128 stands for zero in the data rows.
Here are some points:
[140 141 131 142 171 142 167 153 103 106 127 165 130 145  74 167 129 156
  96 151 122 108 184  76 136 208  90 124 141 103 155 142]
[171  61 146 177 209  50 101  67 103 129 108 110  97  80  87 111 129 158
  93 255  57 182 121 166  31 128 108 165  21 113 120 118]
[162 136 131 124 135 122 117 115 144 106 149  89 132 124 155 114  87 161
 139 118 158 149 130 129 143 101 141 165 141 146 158 116]
[158 176 146 145  71 128  77 113 130 163 113 105 117 144 182 133 112  82
 162 104 175 110 117 151 150 117 168 142 148 149 129 133]
[ 99 145 105 136 122 150 148 120 177 103  87 134 139 114 137 103 151  73
 139 118 147 107  98 103 160 126 131 139 153 187 124 121]
[119 116 121 124 129 135 133 124 139 150 125 139 122 118 111 135 156 126
 137 119 111 105 133 128 160 116 130 132 147 136 120 124]
[ 94 125 119 137 101 117  80 132  96 121  91 138 166  97  96 157  94  92
  90 161  93 133 131 151  89 134  99  51  96  80 144 176]
[168 179 111 136 233 120 180 143  81  70 124 211 160 169  65 166 111 142
 121 154 103  85 217  35 112 255  66 120 120 112 172 162]
[126 114 127 128 127 123 117 112 133 138 127 121 115 127 132 125 123 129
 127 119 128 127 130 106 160 120 130 143 149 131 138 120]
[106  88 113 108 122 128 133 106 145 140 144 155  89 113 111 134 161 103
 141 122  87  77 134 141 150 141 121 130 174 155 101 145]
[124 183 120 150 192 151 148 102 222 133 100 176 191  98  77 119 157 136
 130  97 116  67 161 117  85  86  76 117 183 111 127 149]
[113 116 151 126 189 142 154 115 152 105 163 145 126 133 106 144 116 169
 146 162 132 109 125  81 130 136 124 150 155 167 141 102]
[123 106 134 119 113 110  89 143  78 110 139 135  93 133 136 172  91 105
 128 186 105 144 147 137 128 172 146 145  89 159 154 160]
[111 240 142 156 155 215 137 167 218  79 107 113 135 176 192 128 104  57
 159 147 194 139 113 108  94 135 188 219 149 182 154 116]
[141 134 110 157 107 134  87 109 140 139  97 118 136 130 127 126 123  70
  96  85  91  97 164 152 146 111 142 153 114 130 158 147]
[108 128 128 129 144 122 148 109 139 127 140 114 129 114 135 139 113 128
 141 149 152 134 128 134 109 116 130 109 137 126 121 120]
[136  98 132 126 135 108 127 133 116 135 139 125 132 117 114 125 137 161
 121 138 135 143 116 131 126 113 119 114 141 125 120 115]
[157 135 142 133  63 129 144 157  89 164 143 110 112 123 157 112 169 150
 130  80 106 126 145 176 167 122 160 113 130 118 110 141]
[106 132 102 102  56 148 115 179  99 133 106  78 119 164 157 106 110  78
 106  75 147 167  98 153 133 129 164 103 100  71 145 114]
10 more points follow, each with its number after it:
[199 130 162 145 106  97  44 141  94 137 161 143 130 118 140 167 146 167
 148 116 102  99 145 121 163 122 144 180 153 170 132 140] 0
[ 75 149  85 125 134 175 155 104 188 104 102 121 126  99 156  90 152  63
 147  79 116  98  70 114 166 124 156 130 138 238 115 113] 1
[117 132 180 122 153 113 154  89 123 129 158 134 114 138 142 146 156 170
 153 167 165 133 138 103 146 131 142 146 150 147 112 116] 2
[160 122 165 134 115 110  85 117 117 135 145 133 117 127 140 146 127 154
 131 125 116 123 129 118 157 129 136 161 145 139 123 137] 3
[ 91 133 140 109 146 131 129 125 136 106 134 140 160 133 118 145  83 132
 139 152 132 119 141 109 109 149 108 125 131 135 163 145] 4
[158  92 141 183 200  95 121  72  97 131 123 115 107 109  86 130 148 163
 114 194  80 157 124 145  73 137 107 139  86 111 130 114] 5
[113  96 133 115 140 122 142 101  98 148 134 118 118 131 125 129 118 129
 111 153 144 138 143 117 101 105 123 128 117  80 147 122] 6
[119 102 103 120 156 154 157 102 156 127 148 147 120 144 100 141 131 131
 135 134 126 123 108 120 108 117  93 129 122 111 102 117] 7
[109  83 106 113 110 113 195  87 159 181 188 128  49 126 155 109 197 159
 138  82 133  89 172 173 193  86 171 139 185  81  95 120] 8
[137 130 102 106 129 153 133 112 155 172 158 144 167 157 129 167 158 163
 155  59  94  98 176 138 108  51 119 113 154  73 109 146] 9
Which of these numbered points is nearest to each point below by angle, seen from the average point of the first points? Its number follows each.
[159  96 110 119  89  98  94 135  73 121 118  78  74 153 176  54 117 143
 111 107 148 191  91 107 189 136 168 177 117  96 159  92] > 3
[147  52 111 146  60  85 102 166  52  85 108  77  32 131 149  58 101 131
  86 121 135 196  84 109 235 150 171 193 123 152 148  57] > 3
[167 132 116 123 148 141 117 107 139 136 144 136 156 131 134 125 146 157
 137  84 143 120 123 120 113  90 116 144 111  95 126 123] > 9
[163 145 155 132 163 143 113 123 146 122 165 182 192 126 110 166 157 151
 161 136 116  80 152  65 123 113 110 178 177 205 107 134] > 0
[110  93 113 103  96 119 134 126 144 145 133 156 119  99  76 138 180 116
 148  98 113  61 116 119 188 106 137 154 190 148 111 130] > 8
[120 124 104 120 118 148 144 145 116 110 128 134 133 144 117 134 131 113
 129 130 117 130 125 120 127 152 124 107 105 127 127 138] > 7
[100  70 125  89 174  99 124  59  67 211 142 132 118 172 162 125  96 136
  75 177 153 126 170 105  75  86 119 123 108  28 171  99] > 6
[ 97 104 203 129 163 120 149  93 156 149 199 144  90 148 116 158 142 199
 137 203 176 135 121  86 133 110 174 160 180 173  91 107] > 2
[157 148 113 133 130 134  97 102 113 132 122 102 159 136 192 110  86 123
 130  97 118 115 201 120 135 138 144 151  89 125 194 170] > 0
[133 116 119  98  66 144 159 177  82 132 156 129 139 140 137 203 164 139
 171  87 107 109 142 116 186 198 159  58 124 188 109 170] > 0
[128 128 136 125 120 121 137 143 107 143 128 126 112 134 144 113 130 146
 124 125 142 129 136 127 154 143 145 130 139 114 127 122] > 8
[168 105 116 128 119 135 114  59 111 141 137 106 151 126 183 126 142 142
 138 114 118 121 147 118 157 121 146 152 105 143 139 134] > 3
[128 116 131 111 128 118 141 123 109 123 160 129 111 129 123 149 134 143
 142 136  99  99 168 113 170 153 137 126 142 125 127 142] > 8
[162 160 175 152 128  99 115 180  95 140 120 118 130 142 158 106 112 174
 110 117 173 148 141 113 144 138 134 130 141 126 154 120] > 3
[130 154 126 161 112 137 143 145 157 114 108 138 126 122 135 106 172 107
 127 118 137 123 105 163 139 131 146 130 147 157  87 118] > 1
[113 185 156 123 163 167 176 105 184 120 168 151 103 132 145 108 147 152
 171 133 167 106 140 119 120 123 144 161 186 159 122 109] > 2
[103  97 127 127 136 105 132 107  94 129 111 123 114 127 115 114 117 121
  97 137 107 151 148 125 118 119 129 135  83  86 157 120] > 6
[206 239 232 235 147 117  98 213 152  90  64 164 129 150 130 126 134  93
  45 169 151 183  53 168 114 172 140 140 131 210  79  57] > 0
[116  98 122 103 125 115 110 135 139 119 131 127 131 109 120 112 130 152
 141 106 116 135 125 112 160 128 126 140 141 156 147 142] > 3
[205  34 189 202 218   9  76  20  76 136 138 115  66  38  54 145 134 178
  51 255   9 166  97 145   0 178  33 154   0  90  86 134] > 5
